In the rows, zero is written as 128.
Families of rows that turns and mirrors carry onto each other, the same ones carrying the whole set onto itself: the rest of each named row's family, in list order
3 families of 6 rows
L: [ 97 140 117 115 107 129 166 104 159 116 135 120 121 113 127 153 119 125
 125 118 139 109 136 103 131 143 160 116 107 118 101 119 122 113  88  99
 110 128 120 128 160 120 119]
B: [ 90 152 135 139 151 130 132  98 143 103 139 103 112 135 119 121 123 129
 127  93 117 113 148 142 117 134 113 135 118 123 127 140  95 169 126 116
 148 128 108 113 104 153 144]
G: [128 128 132 156 161 111 152  87 134 106 116 111 153  93 152 146  81 109
 106 138 149  94 146 172 122 142 128 125 128 100  91 133  97 127 117  98
 123 120 113  98 127 128 150]
T: [ 91 126 105 126 128 121 162 111 161 105 132 116 122 110 125 153 122 129
 129 120 138 100 135 101 137 150 154 126 127 123  99 117 121 103  93  99
 105 135 115 121 161 121 128]
U: [121 148 105 118 112 160 129 104 144 130 131 129 140 146 153 142 118 157
 109  96 118 106 141 128 159 151 122 150 122 117 116 126  83 164 107 107
 138  91 105 115 136 123 132]
K: [121 128 107 128 163 136 142  73 134  96 123 141 113 114 140 153  75 142
  88 154 167 100 122 156 145 134 127 148 130 135 104 117  89 154 106 134
 167 112  95 126 141 110 126]
A: [119 156 105 111 122 156 126  99 134 135 129 130 151 146 162 131 115 159
  98  94 119 101 136 142 152 140 119 137 132 122 114 128  90 144 108 108
 138  93  99 117 132 116 129]
R: [116 131 113 127 174 135 143  80 142  85 128 131 121 109 137 149  72 151
  95 148 166 104 119 152 147 134 130 149 137 134  93 113  89 151 110 127
 167 112  94 119 146 107 117]
P: [120 124 108 119 159 138 138  78 142  87 124 134 106 111 138 158  69 146
  94 151 164 102 112 147 130 146 120 144 140 133 112 120  87 149 117 127
 166 128  96 132 149 103 116]
H: [106 114 121 110 127 114 162 110 152  94 164 111 107 101 135 160 112 126
 119 136 120  95 129 132 126 123 146 153 161 140 131 161 121 125 116 138
 143 117  98 154 135 121 152]
N: [103 121 116 117 119 118 167 120 150 102 171 116 112 102 150 155 104 134
 120 130 124 105 138 130 111 129 142 156 159 146 142 156 125 136 115 145
 132 116 108 144 130 127 148]
W: [ 99 130 110 121 121 122 159 112 160 106 128 117 118 112 127 154 116 126
 128 122 131  92 124 104 131 151 158 125 124 118  98 124 113  97  88  88
 108 126 117 132 155 122 131]
J: [119 143 103 117 121 153 126 109 136 126 131 125 143 146 152 135 122 158
 112  86 117 114 143 130 154 144 116 148 126 123 105 127  90 162 105 107
 129  91  93 109 134 124 134]
Y: [100 151 139 135 144 131 127 101 149 100 133 108 119 123 127 124 129 120
 131 101 118 112 154 143 117 137 116 146 113 116 133 150  95 173 127 117
 150 131 124 118 104 152 139]
C: [126 121 136 152 148 119 153  87 136 102 120 104 159  84 155 150  72 109
 114 135 147  92 138 169 131 144 131 122 140  94  95 140 103 131 117  83
 122 129  99 107 138 128 134]
D: [ 88 168 135 136 150 128 118  97 149 105 131 115 114 121 120 120 118 123
 129 108 134 108 146 154 115 132 117 143 118 123 129 150 104 170 119 100
 147 133 108 113  96 147 147]
Q: [102 112 120 115 131 113 170 110 154 100 172 109 109 104 140 165 110 132
 121 128 128 100 132 125 125 125 149 159 166 146 122 164 125 123 122 137
 140 112 101 134 140 125 144]
M: [129 130 126 161 172 121 152  90 125 102 123 102 150  92 150 146  74 118
 106 133 152  95 150 167 127 144 132 129 139  95  96 130 102 126 124 100
 123 120 101  95 130 129 136]

Which other rows belong to the same family as M? B, T, R, J, Q
Which other rows belong to the same family as Y? G, U, K, H, W
Which other rows belong to the same family as L? A, P, N, C, D

Families of rows that turns and mirrors carry onto each other, the same ones carrying the whole set onto itself: the rest of each named row's family, in list order
3 families of 5 rows
tumo: [155 104 121  96 169 147 178 113 116 131 139]
vidus: [161 114 114 114 164 171 168 131 135 137 140]
Bezen: [139 111 108 112 148 165 181 137 142 143 159]
Sazu: [164 102 122 102 181 148 155 107 128 115 120]
keker: [108  89 116  99 162 133 147 109 172  93 141]
Nela: [133 112 105 123 150 175 155 142 172 130 152]
kob: [126 108 107  98 131 162 158 131 179 140 157]
fezur: [136  92 127  88 178 129 156  95 135 102 129]
zop: [157 113 112  91 142 164 173 122 144 154 147]
vasi: [113  96 116  89 142 143 140 111 188 112 143]
bafis: [136  92 122 100 178 135 137 101 158  92 120]
fini: [109 103 107 111 144 156 159 133 178 119 159]
tuzok: [115  99 111 116 159 153 134 124 187 100 138]
mor: [160 102 123  77 161 142 163  96 131 133 129]
Lolu: [137  90 125  78 160 128 143  90 157 106 124]

Which other rows belong to the same family as mor? kob, zop, vasi, Lolu
Which other rows belong to the same family as Bezen? tumo, keker, fezur, fini

Families of rows that turns and mirrors carry onto each other, the same ones carrying the whole set onto itself: the rest of each named row's family, in list order
4 families of 8 rows
lut: [150 150 125  81 112 110 125 148]
Niso: [160 139 134 101 135 146 158 156]
Gez: [126 123 121 112 121 102 110 120]
rut: [154 161 128 127 121 122 139 118]
gevub: [128 138 145 110 126 102 160 149]
rupov: [118 135 142 108 120 104 155 143]
Zodip: [149 163 128 126 125 120 139 118]
karug: [126 123 126 115 124 103 107 122]
duzu: [134 116 137 133 148 133 140 121]
fusap: [117 137 148 111 125 110 152 145]
kila: [152 149 131  77 113 112 126 145]
nitep: [157 126 115 106 130 147 104 130]
fon: [150 165 123 123 131 118 132 121]
Zugi: [152 148 123  83 110 115 124 158]
sefu: [169 125 110 106 133 138 111 132]
Bemu: [135 114 128 141 144 138 137 133]
bazom: [137 103 137  83 132 128 128 156]
patol: [157 150 129  84 107 113 125 145]
mapiz: [129 112 131 133 150 136 138 132]
kozar: [157 139 127 104 134 151 158 149]
dar: [134 117 121 111 125 100 108 123]
duv: [128 124 133 112 123  98 106 130]
vel: [137 100 131  90 131 129 125 159]
toti: [148 159 122 133 125 120 136 122]
lenat: [169 128 117 110 136 145 109 136]
midiv: [132 102 130  89 136 126 125 159]
lufo: [120 134 148 109 128 106 155 149]
mora: [166 129 111 106 129 143 109 130]
dogif: [160 139 138 104 138 147 154 158]
zad: [137 113 135 137 146 138 140 129]
supan: [137  98 138  95 127 131 131 158]
zufa: [152 145 138 106 133 148 157 154]

Which other rows belong to the same family as duzu? gevub, nitep, fon, Zugi, kozar, duv, supan
Which other rows belong to the same family as bazom? rupov, patol, mapiz, dar, toti, lenat, zufa

Families of rows that turns and mirrors carry onto each other, the same ones carrying the whole set onto itself: the rest of each named row's family, in list order
4 families of 8 rows
bip: [174 135 148  95  94 117 127 127 119 136 126 108 136 141 101 144  89 135
 104 110  72 131 133 144 121 129  91 158 108  96 114 123 181  91  93 135
 141]
vemi: [153 127 180 121  98 118 136 117 109 139 134  94 134 142  95 144  80 123
 105 108 112 156 106 121 137 144 112 127 126 121 138 139 178 101 106 147
 140]
Vava: [191 132 165 141  89 138 163 150 136 152 132 106  97 158  69 155  71 122
 110 108  86 134 134 138 131 117 105 136 133 121 133 142 147 118 123 145
 143]
tavig: [140 165 124 117 124 138 134 150 128 141  90 137 120 144 126 122 102 137
 162  97 144 145 136 156 126 135 114 141 118  93 153 137 154  94  95 137
 129]
bubep: [184 120 172 141  97 147 157 153 135 145 140 110  91 162  68 148  81 128
 104 107  93 137 131 138 136 116 101 138 138 123 120 147 160 120 120 143
 141]
Nebi: [135 147 128 139 108 133 163 174 116 135 139 157 119 155 121 164  85 138
 156 111 108 114 125 158 147 110 102 175 125 100 134 131 140 125  96 109
 138]
Relo: [149 136 178 112  91 112 144 126 111 132 120  89 136 143  99 138  80 123
 110 102 105 164 107 124 140 143 115 130 125 125 134 142 168 110 121 155
 138]
Ren: [178 130 152 106  93 117 125 129 124 129 126 107 126 145 108 135  95 124
 102 106  75 135 142 147 123 131  91 165 116  86 120 134 186  99  83 128
 139]
pib: [178 135 177 109  97 150 107 145  89 152 135 114 101 149  85 157  76 138
 134 134 102 151 142 132 131 103 102 149 138  96 124 160 167  99  92 134
 135]
zof: [146 149 147 135 130 156 147 183 127 150 112 128 134 140 125 153  50 116
 158 109 138 151 118 149 125 105 115 150 122  84 137 141 153 139 133 136
 132]
Navi: [128 140 133 147 121 133 158 173 120 139 146 159 110 161 118 156  90 142
 152 105 115 125 136 151 144 105 101 172 127  87 131 131 149 120  94 102
 141]
zusev: [117 183 119 148 116 121 160 153 136 139 111 150 113 153 115 140  75 116
 133  95 100 126 114 156 138 125 126 131 111 101 113 126 181 109 114 127
 145]
lop: [145 132 144 144 135 152 142 181 134 143 117 135 120 147 124 143  61 113
 157 111 142 162 117 148 128 100 122 149 126  80 136 143 155 137 125 132
 128]
Tiv: [124 185 138 151 112 128 154 153 145 138 109 157 104 156 124 142  77 113
 132  90 106 137 121 166 143 125 119 137 115  98 109 125 188 115 105 128
 150]
kipod: [131 141 129 142 115 140 166 166 118 141 145 158 114 153 117 159  93 137
 160 109 117 115 139 146 152 108  98 172 114  96 140 135 156 115 102 105
 138]
lem: [134 140 120 148 124 139 157 170 114 144 147 161 120 153 120 153  93 138
 161 108 122 122 122 150 151 109 107 164 128  97 137 123 153 125  91 116
 139]
kimuv: [116 180 121 150 121 134 159 146 133 138 109 160 117 147 113 137  78 117
 139  98 113 139 116 162 145 119 119 135 116  88 113 122 185 109 112 139
 145]
gofi: [179 144 168 106  89 140 117 153  74 156 131 110 106 150  86 156  71 134
 131 139 101 137 140 134 130 104 103 144 127  98 138 160 169 101  97 137
 129]
Figer: [129 161 120 129 118 144 133 160 132 143  89 142 121 142 126 125  95 136
 158  97 143 139 124 147 118 143 116 143 111  98 135 140 151  93  96 124
 125]
bugat: [124 178 129 155 117 126 156 148 130 132 111 160 113 161 116 140  79 108
 131  99 108 132 110 156 128 125 122 124 113  94 114 117 188 115 112 125
 144]
vizar: [130 162 115 113 116 142 131 154 127 153  84 133 124 137 130 128  98 132
 155 103 138 137 129 152 127 130 122 138 113  96 145 137 152  92  97 139
 128]
vitut: [180 133 158  98  93 121 134 121 130 127 132 105 134 144 100 128  90 134
 106 118  77 140 144 140 125 125  92 154 103  97 112 136 180  93  97 135
 142]
mesu: [189 120 164 143  93 139 162 147 136 147 138 112  93 156  66 150  76 135
 110 113  99 130 123 140 131 122  95 147 132 123 120 140 163 118 122 155
 136]
gim: [178 138 151  95 101 128 137 129 128 132 130 110 137 148 101 143  96 131
 100 115  81 132 136 145 121 128  83 153 113  91 114 126 188  97  81 138
 146]
Roden: [149 139 139 154 130 156 145 174 138 147 119 128 133 145 126 149  53 111
 166 119 134 152 114 145 124 105 120 144 122  83 131 149 157 131 122 136
 124]
Bezad: [174 138 178 112  85 148 116 137  79 151 129 116 109 146  85 159  66 140
 141 127 104 149 146 124 129 104  98 144 126  97 120 157 163 103  93 135
 129]
zenu: [146 147 140 136 137 151 146 181 141 141 120 140 126 147 125 146  59 118
 167 114 139 155 124 139 126 107 114 143 113  84 123 143 153 135 128 123
 128]
tipef: [179 140 174 108  96 143 123 135  80 148 135 112 105 150  78 150  83 139
 132 136 101 146 142 125 135  99  97 143 135  93 123 159 171 101 108 143
 136]
Nemub: [145 133 185 123  95 112 143 128 114 134 125  90 125 153 107 147  85 112
 100 107 115 169 121 129 139 147 110 133 130 113 137 142 177 104 119 152
 143]
sovel: [153 139 177 115  97 122 139 122 107 120 126  92 128 147 104 139  81 114
 115 107 114 165 114 117 138 150 115 131 129 130 130 145 171 110 115 145
 146]
ropov: [127 159 128 121 120 145 121 154 125 146  89 132 115 140 135 127 100 131
 148 102 149 134 137 162 122 141 116 142 126  98 140 140 157 103  93 136
 122]
poz: [198 119 167 141  97 141 152 148 129 145 135 105  99 162  65 155  79 130
 111 104  95 138 121 131 127 121 101 135 131 122 119 143 155 105 111 136
 139]

Which other rows belong to the same family as lem? vemi, kimuv, Figer, vitut, zenu, tipef, poz
Which other rows belong to the same family as Roden? tavig, kipod, bugat, mesu, gim, Bezad, sovel
Which other rows belong to the same family as Navi? bip, bubep, Relo, pib, zusev, lop, vizar
Which other rows belong to the same family as Ren? Vava, Nebi, zof, Tiv, gofi, Nemub, ropov

Families of rows that turns and mirrors carry onto each other, the same ones carrying the whole set onto itself: the rest of each named row's family, in list order
4 families of 8 rows
Bur: [ 98 118 129 150 150 147 134 133 110 141 138 111]
sarub: [122 123 130 139 106 126 140 139 134 112 141 130]
Nusa: [132 158 138 123 173 123 113 112 109 147 127 123]
Novo: [131 125 142 106 141 156 138 135 146 150 133 111]
zem: [124 146 122 134 148 129 153 101 150 142 147 144]
zitu: [129 141 107 129 137 112 128 133 105 105 142 132]
zodin: [152 155 141 122 131 132 126 107 148 111 117 119]
femu: [101 127 133 123 148 158 132 119  93 129 144 108]
Relir: [133 136 153 135 145 141  94 138 112 120 141 105]
Ner: [157 164 150 114 132 120 124 122 141 122 129 127]
nav: [105 115 121 140 149 156 135 120 103 140 151 127]
tovas: [134 134 161 126 148 163 127 107 144 153 135 119]
Lov: [109 152 127 129 156 109 136 118 108 112 144 143]
Pef: [138 163 122 121 157 149 104 106 115 153 142 125]
kur: [131 141 144 133 168 139  99 100 114 148 145 133]
zum: [128 139 106 150 152 145 154 110 132 144 144 132]
Ralod: [126 157 116 145 153 117 125 120 103 111 129 142]
mizet: [158 153 136 133 134 115 124 117 153 132 135 144]
dezem: [163 160 141 108 134 127 122 107 134 118 143 142]
gar: [133 135 166 105 127 130 104 130 113 113 136 123]
sonel: [138 155 137 114 174 148 113 101 115 148 138 126]
gorap: [128 135 154 127 138 151 107 123 103  97 124 121]
fide: [121 113 146 136 127 126 151 135 129 104 137 131]
noran: [127 138 125 124 112 140 156 140 133 112 134 121]
viveg: [107 125 128 132 152 141 132 133  97 152 165 136]
vaz: [131 154 128 149 140 117 121 106  99 109 146 144]
ruz: [129 123 135 130 110 157 142 131 139 115 153 131]
Guvef: [135 124 156 111 130 159 133 119 145 149 148 112]
nez: [133 140 116 127 148 126 146 116 141 163 156 133]
pufum: [150 128 141 126 126 170 120 121 140 148 137 114]
Mes: [130 145 117 119 136 135 162  99 133 142 143 151]
Zar: [136 132 148 119 132 144 100 139  96 114 134 109]

Which other rows belong to the same family as zitu? Nusa, femu, tovas, zum, mizet, gar, ruz
Which other rows belong to the same family as Zar? sarub, zem, Ner, nav, Ralod, sonel, Guvef
Which other rows belong to the same family as Relir? Novo, zodin, Pef, fide, viveg, vaz, Mes

Families of rows that turns and mirrors carry onto each other, the same ones carrying the whole set onto itself: the rest of each named row's family, in list order
4 families of 4 rows
labas: [123 116 136 134 120 111 135 154 132 122 136 108 135 152 112 144 132 113
 115 121 131 131 110 128 136 140 139 149 109 106  91  96 142 134 159 133
 107 146 134 148 151 145  99 132 171 112 123 139 114 115 115  89 119]
siga: [127 125 141 148 102 123 137 119 109 121 147 134 111 129 128 148 153 118
 146 133 145 143 145 131 126 123 139 108 121 120 171 105 119 137 121 143
  82 119 122 143 164 167  91 132 149 115 130 152 150 139 142 115 143]
zeder: [132 146 120 136 136 135 123 139 110 154 115 139 121 128 118  95 153 150
 146 113 121 122 131 127 110  94 125 118 123 137 122 149 119 148 124 116
 139 138 154 118 146 108 130 136 135  88 130 139 118 146 158 121 141]
nagel: [137 106 147 117 121 100 136 149 136 128 145 110 140 151 108 122 135 111
 119 142 123 133 108 156 138 144 138 145 105 105 114 112 130 115 156 122
 117 149 146 136 147 139  92 136 168 114 129 159 109 128 118  99 129]
ranot: [137 127 152 138 107 116 143 116 122 130 139 140 138 123 137 153 168 108
 134 119 145 137 144 120 117 121 141 127 126 119 161 110 117 145 121 137
  96 134 118 154 154 156  98 135 152 130 122 159 163 124 130 113 143]
pob: [131 159 117 144 138 137 119 142 113 156 109 134 127 142 119 101 137 137
 142 117  99 103 127 134 100 112 120 115 121 159 115 144 134 139 118 121
 141 134 166 145 127 125 137 126 128  98 141 127 132 127 155 122 137]
Bafug: [143 163 110 150 136 144 114 137 112 147 113 134 119 144 122 115 137 158
 137 125 117 116 121 122 106  96 108 110 127 126 138 142 126 136 117 111
 135 148 145 119 146 122 145 126 142  84 134 126 123 136 154 118 127]
bagu: [134 139 157 134  96 121 132 133 117 128 132 138 118 138 130 145 148 120
 127 140 142 144 132 131 135 118 134 104 104 126 160 106 138 142 128 137
  71 126 120 134 145 166  92 139 152 122 131 162 157 139 131 124 150]
Pogeg: [124 143 170 131 117 140 134 130 114 128 154 141 124 137 126 142 158 109
 129 140 146 144 143 134 145 141 128 121 109 113 165 101 137 128 119 130
  89 132 112 149 165 167 101 142 144 135 124 151 150 139 133 127 134]
raro: [121 128 128 116 160 137 146 122 111 126 104 126 131 114 105 139 123 129
 137 112  88 129 143 120 139 132  97 118 121 124 138 123 170 120 146 127
 129 111 124 111 132 149 130  96 134 133 130  93 125 131 136 144 107]
Vub: [118 130 123 119 149 128 136 114  96 131 113 118 104 121 117 128 131 130
 142 111  86 114 124 136 109 139 102 110 136 120 134 129 157 127 137 151
 120 100 125 114 129 147 123  96 131 127 133  83 130 134 135 140 118]
vari: [127 164 102 128 147 137 121 139 112 152 116 143 124 114 124  99 138 139
 149 110 120 113 123 144 107 104 119 118 118 151 127 144 125 137 141 120
 148 144 143 128 137 136 137 133 134  91 118 137 139 131 167 121 146]
Rodal: [129 110 126 138 109 105 135 148 134 131 132 115 161 151 104 126 117 110
 125 130 128 126 113 145 142 154 123 144 115 124 103  96 134 128 163 112
 115 136 138 141 133 150  95 139 160 113 128 142 114 106 104  99 122]
Demat: [137 124 118 118 146 143 149 105 119 124  92 109 115 114 116 125 130 125
 134 115  97 124 129 136 117 129  98 134 131 118 140 118 167 123 138 125
 129 112 121 104 132 132 126  90 124 115 135  90 133 135 132 129 116]
sor: [134 123 140 140 112 100 141 157 113 114 127 102 142 139 114 124 125  97
 135 127 129 149  97 150 145 139 130 141 119 124 119 111 140 120 167 112
 119 144 132 132 134 158  90 134 168 127 135 140 114 112 111  96 132]
Gisef: [110 115 126 111 167 132 152 142 118 138  87 121 120 122 106 141 112 126
 127 109  98 107 126 132 128 133 100 117 135 135 133 128 148 119 143 137
 117 107 115 102 130 133 132 107 136 129 121 102 135 138 149 133 114]

Which other rows belong to the same family as zeder? siga, raro, Rodal
Which other rows belong to the same family as Demat? labas, bagu, vari
Which other rows belong to the same family as Bafug? ranot, sor, Gisef

